A single turn carries every row of the set below to another of its rows. Some are shown first; where does it send the rows asked next?
Z_466: [  1.3 -15.4  -8.8  15.7   5.4   0.2  19.9 -32.1 -27.3 -21.3   3.0   1.3
   3.6 -29.1  -5.3   9.8  24.2  17.4 -12.6   7.4 -58.0 -11.5 -10.1 -12.9
  10.7   7.9  13.9   0.6  31.6  17.5]
Z_376: [ 18.6  10.1 -33.3 -22.1  19.7  -2.2 -37.4  27.8  12.1  10.3 -21.4   0.3
 -13.5 -13.7   6.7   4.6  14.1  42.6 -22.4  -0.2 -17.1 -14.0  21.1 -13.6
  -6.7  12.8   0.1 -11.3 -15.3   8.0]
Z_164: [-11.3  34.5 -33.6  -0.3 -22.5  -8.8   2.3  13.5  -1.5 -27.6   9.5  21.2
  20.4  -8.7  13.2   4.1 -39.2  -1.9 -21.4  22.6  21.9 -21.1   8.4  35.2
 -16.9  -5.2   7.4 -40.8  11.1  -8.5]
Z_273: [-28.4   3.8  -7.0 -13.9 -12.3  31.7  -0.6 -10.5 -19.3 -24.7   3.8 -12.0
  24.2  -5.2  10.4  12.1  -0.8  16.6  44.3  12.9 -24.0 -35.8   2.8  21.4
 -17.6   0.3  16.8  29.1  39.9 -22.1]
Z_664: [ -3.4  -7.5  20.5  -7.5   2.6  12.6   1.3  24.3  35.0  26.9 -12.2  -0.2
  -2.0  33.0  16.0  -4.7 -10.6   0.1  16.7  -5.2  21.8  31.7  -3.8 -25.7
 -23.1   6.6 -29.9  -2.4 -19.5  24.9]
Z_600: [ -4.6  18.4  14.4  19.3  -6.6  -6.6  27.8   5.3   1.2  27.6  -1.5  11.1
  33.3  19.8 -20.6  -3.4  -4.4  11.7  45.6 -24.6  39.4   1.3 -22.6 -18.6
 -12.3  29.0  12.9 -12.3  11.2  -5.8]
Z_785: [ -8.1 -39.7  25.2   8.2 -23.7  -1.7  -6.0   3.8 -10.7  -2.4  15.5 -12.0
  30.1   1.9 -30.3  -8.1  -3.3  -2.3  26.0  19.2  -4.5 -38.3  -9.8  49.2
 -14.1  -2.3   6.0  20.4  19.3 -12.7]
Z_892: [ -8.1  44.5 -24.9   0.1 -16.1  -1.6   4.8  24.4  -4.9 -25.1   7.9  24.0
  15.6  -7.5  15.8   4.3 -22.9   6.8 -38.4  23.3  19.4 -23.8  11.8  35.2
 -20.8   4.8   1.5 -36.1  11.1  -4.0]
Z_103: [ 21.9  23.8  11.9 -32.7 -15.5 -22.1   3.4  18.5 -11.2 -13.9   2.1   8.0
  -8.7  -6.0 -14.0  11.9  39.9  15.7   3.1  -6.3 -23.5  19.6   0.5 -10.0
 -44.0   5.8  -5.0   5.4 -32.6 -22.1]
Z_328: [-23.6   4.8  29.0  16.6 -20.2   5.2  21.2 -16.7   0.1 -17.7  -8.9  12.2
   9.1  -9.3  21.2  -4.6 -11.3 -29.5 -17.1   9.3 -27.7   0.2 -10.2  33.3
  23.6  15.8  -9.7  45.6  36.8  -4.9]
Z_172: [ 14.8   8.7  -9.9  15.2  19.3  16.3   8.9 -16.4  32.3   0.4 -34.3 -10.8
 -14.6   7.3  50.9  10.4 -30.4   7.8   4.2  10.2   5.5   6.1  14.5 -18.7
 -31.8  28.0  -5.5  16.4   8.5  20.7]
Z_50: [ 18.6 -30.1  18.0   3.8   1.1  -4.0  14.7 -44.9  14.1 -28.9 -32.6 -14.6
  33.1  18.7 -13.1   1.5  -6.0  11.1  -7.2  22.6  -0.6  -6.8 -32.4  -1.5
   3.5 -11.8 -16.7  25.2  12.2  12.7]
Z_12: [  0.4 -24.8  17.7  19.8  28.2   7.9   2.3  24.1  16.9 -22.2 -19.3  29.0
 -25.0 -18.4  18.2  26.7   5.5 -28.0 -11.5   2.0   2.4  35.6   4.2  13.1
  21.9   3.8  -3.1 -23.4  -2.5   9.0]
Z_143: [ 15.5 -25.6   4.7 -20.5   1.2  24.6   1.2  -2.2 -41.3 -17.5  -7.2   3.8
  20.8  28.2 -29.9  17.3  -9.3  -8.6  37.5  25.0 -29.3  -1.8  -9.1  23.7
  -7.8  -7.3  15.0  -7.8  38.4   0.4]
Z_174: [ 32.0  21.7   4.9 -34.4 -20.1 -11.6  -8.9  28.5 -17.5 -11.3   3.4   3.5
   0.4 -15.0 -13.5  12.1  31.8   5.4   5.0   2.0 -18.9  17.7   8.8  -6.9
 -34.0   0.5   4.6  15.5 -30.3 -29.5]
Z_580: [-41.1   1.8   2.1  26.0  15.9 -14.2  -8.8  35.2  29.8   3.3  -4.8  35.3
   4.0  -9.5  28.2 -12.1 -21.3 -20.5  -7.1 -12.6  -6.9  -9.9  28.7   6.1
   4.2  19.7  -2.8 -40.8   2.8 -15.8]
Z_245: [ -4.1  29.7  19.7  20.6  -4.4  -3.6  23.8  -1.6  16.5  26.7 -12.2  20.8
  32.2  18.2 -20.6 -14.1   1.8  10.9  33.4 -27.4  41.5   0.2 -15.2  -9.8
 -12.9  27.9   9.5 -21.2  18.1  -6.2]
Z_509: [  2.3 -31.0   4.1   1.4   8.9 -13.1 -15.8   9.3  15.6 -11.8 -24.7   7.9
 -18.4 -34.3   3.5 -23.7   5.2   7.3 -17.3 -22.6  -0.8 -50.1  -3.0 -24.8
   3.5  39.0  -2.0   5.6 -18.9  13.1]

Z_509 moves to Z_172
Z_245 moves to Z_892
Z_164 moves to Z_174
Where do these go?
Z_50 moves to Z_328
Z_580 moves to Z_376
Z_785 moves to Z_273

